The same turns and mirrors carry the whole set onto itself and the rows of a family onto each other. Which other rows belong to the same family as each row named below? List them in the order they appear above.
These 18 rows form 3 families of 6 rows each.
A: -.17  .31 -.33  .45 -.03 -.01 -.06  .07 -.05 -.10  .06 -.18 -.22 -.04  .14
S: -.07  .28 -.06 -.32 -.35 -.26 -.15 -.07  .01  .00 -.12 -.12  .10  .04  .35
L:  .04  .00 -.03  .13  .23 -.52 -.05 -.02  .04  .09  .08 -.13  .37  .00  .03
J: -.07 -.01  .08  .10  .25 -.32 -.11 -.11 -.03  .05  .13 -.34  .43 -.04  .05
B: -.30 -.24 -.09 -.07 -.02  .02 -.05 -.26  .26 -.39  .20 -.25 -.05  .10  .01
U: -.19  .27 -.10  .39  .12 -.18  .01 -.04 -.24 -.04 -.11 -.30 -.34 -.07  .19
T: -.24 -.03  .05  .00  .42 -.36  .04  .02  .01  .03  .06 -.24  .30 -.05  .21
D: -.39  .12  .09  .09 -.13  .16  .31  .25 -.17 -.19 -.25  .10  .14  .04  .05
X: -.29 -.16 -.12  .09 -.03  .04  .07 -.09  .29 -.30  .05 -.27  .02  .29 -.26
P:  .14 -.10  .28  .06 -.23 -.29  .02 -.27 -.35 -.27 -.06  .00  .02  .24 -.03
K: -.03  .29 -.12 -.18 -.38 -.36 -.10 -.03  .02 -.02 -.34 -.28  .02 -.01  .24
E: -.17  .34 -.29  .42  .10 -.07  .01  .02 -.15 -.10 -.08 -.40 -.12  .06  .17
V:  .22 -.22  .24  .07 -.28 -.14  .01 -.18 -.23 -.22 -.03  .17  .04  .04 -.01
R: -.18 -.21 -.07  .04  .02  .23  .02 -.16  .18 -.29  .21 -.17  .07  .27 -.11
C: -.14  .25 -.13 -.32 -.29 -.27  .03 -.21  .09  .00 -.30 -.21 -.19  .08  .20
N: -.18  .07 -.09  .02 -.19  .08  .36  .27 -.02 -.15 -.37  .18  .08  .05  .07
Y:  .11 -.18  .10  .17 -.10 -.21  .16 -.32 -.30 -.32  .05  .20 -.08  .01  .06
Q: -.32  .02  .01 -.05 -.08 -.07  .45  .09  .00 -.09 -.32  .21  .15 -.14 -.02

The rest of the family of S: A, L, D, X, P
The rest of the family of N: J, K, E, V, R

The same turns and mirrors carry the whole set onto itself and the rows of a family onto each other. Which other rows belong to the same family as each row named below? List them in the order they appear above.
These 32 rows form 4 families of 8 rows each.
fisa: -.15  .00 -.22 -.14  .09  .34 -.06  .08 -.11  .02  .11  .43
vaso: -.16  .10  .06 -.25 -.20 -.25 -.02 -.01  .38  .31 -.26  .21
rad: -.13 -.02  .23 -.25 -.18 -.27  .15  .34  .01  .10 -.24 -.14
mok:  .11  .00  .20 -.26 -.04 -.32  .30  .34  .04  .32 -.06  .14
Mer:  .13  .02  .23 -.32 -.02 -.24  .38  .18  .07  .37 -.05  .14
doko: -.21 -.16  .22 -.25 -.26 -.25  .13  .19 -.05  .00 -.27 -.02
mik: -.14  .01  .17 -.26 -.23 -.17  .13  .39 -.06  .00 -.30 -.10
befit: -.12  .07 -.24  .00  .32  .27 -.11  .07  .15 -.05 -.04  .04
lagab:  .23  .07  .27 -.34 -.03 -.12  .33  .23  .05  .35 -.06  .22
Bolub: -.06  .04 -.26  .09  .21  .30 -.05  .04  .12 -.11 -.27  .03
Tined:  .18  .07  .30 -.26  .03 -.29  .21  .27  .10  .24  .00  .17
vik:  .16 -.12 -.26  .06 -.18  .33 -.19  .29 -.06  .01  .06  .14
Ror: -.18  .04 -.16 -.26  .04  .36 -.02  .12 -.17  .04  .02  .44
Maz:  .24 -.16  .01 -.05  .01  .48  .03 -.17  .03  .23 -.10  .24
Pibe: -.26 -.08  .25 -.27 -.13 -.29  .14  .28 -.01  .12 -.26  .00
pegu: -.16 -.11 -.29 -.24 -.05  .32  .03  .15 -.21  .04  .16  .30
tik:  .11 -.10 -.07 -.12 -.21 -.30  .37  .11  .22  .39 -.27  .08
mupir:  .14 -.17 -.11  .08 -.02  .46 -.04 -.19  .07  .13 -.03  .11
datuf: -.16  .02 -.17  .06  .21  .36 -.10 -.04  .06 -.08 -.05  .08
Gudin: -.23  .01  .10 -.23 -.19 -.24  .08  .00  .31  .33 -.35  .10
mef: -.26  .05  .14 -.38 -.24 -.19  .10  .00  .22  .35 -.26  .13
gab:  .02  .02 -.16 -.13 -.20 -.30  .34  .13  .25  .30 -.30 -.03
veb:  .12  .01 -.19 -.07 -.20 -.20  .38  .11  .24  .24 -.39 -.03
Rudul:  .11 -.29 -.06 -.05  .04  .45  .06 -.22  .01  .14 -.06  .07
mamav:  .20 -.19  .01  .01  .01  .46 -.09 -.13  .03  .16  .00  .23
Nenar: -.13 -.01 -.21 -.11  .03  .34 -.03  .17 -.19 -.05  .18  .28
Velur:  .27 -.04 -.20  .02 -.19  .31 -.15  .39 -.08  .03 -.01  .08
fava:  .26 -.07 -.18 -.02 -.13  .33 -.24  .27  .08  .16  .12  .04
Lutol: -.05 -.06 -.24  .15  .23  .31 -.06  .01  .06 -.12 -.13  .06
Sedu:  .12 -.11 -.16 -.10 -.20 -.31  .44  .06  .13  .23 -.24  .11
Kepir:  .24 -.06 -.23  .04 -.15  .36 -.11  .21 -.04  .12  .19  .15
tif: -.25  .14  .13 -.38 -.18 -.08  .06 -.04  .26  .31 -.33  .21

The rest of the family of pegu: vaso, doko, befit, Tined, Rudul, fava, Sedu
The rest of the family of Nenar: mok, Pibe, tik, mupir, datuf, Gudin, Kepir
The rest of the family of lagab: mik, Bolub, Ror, Maz, veb, Velur, tif

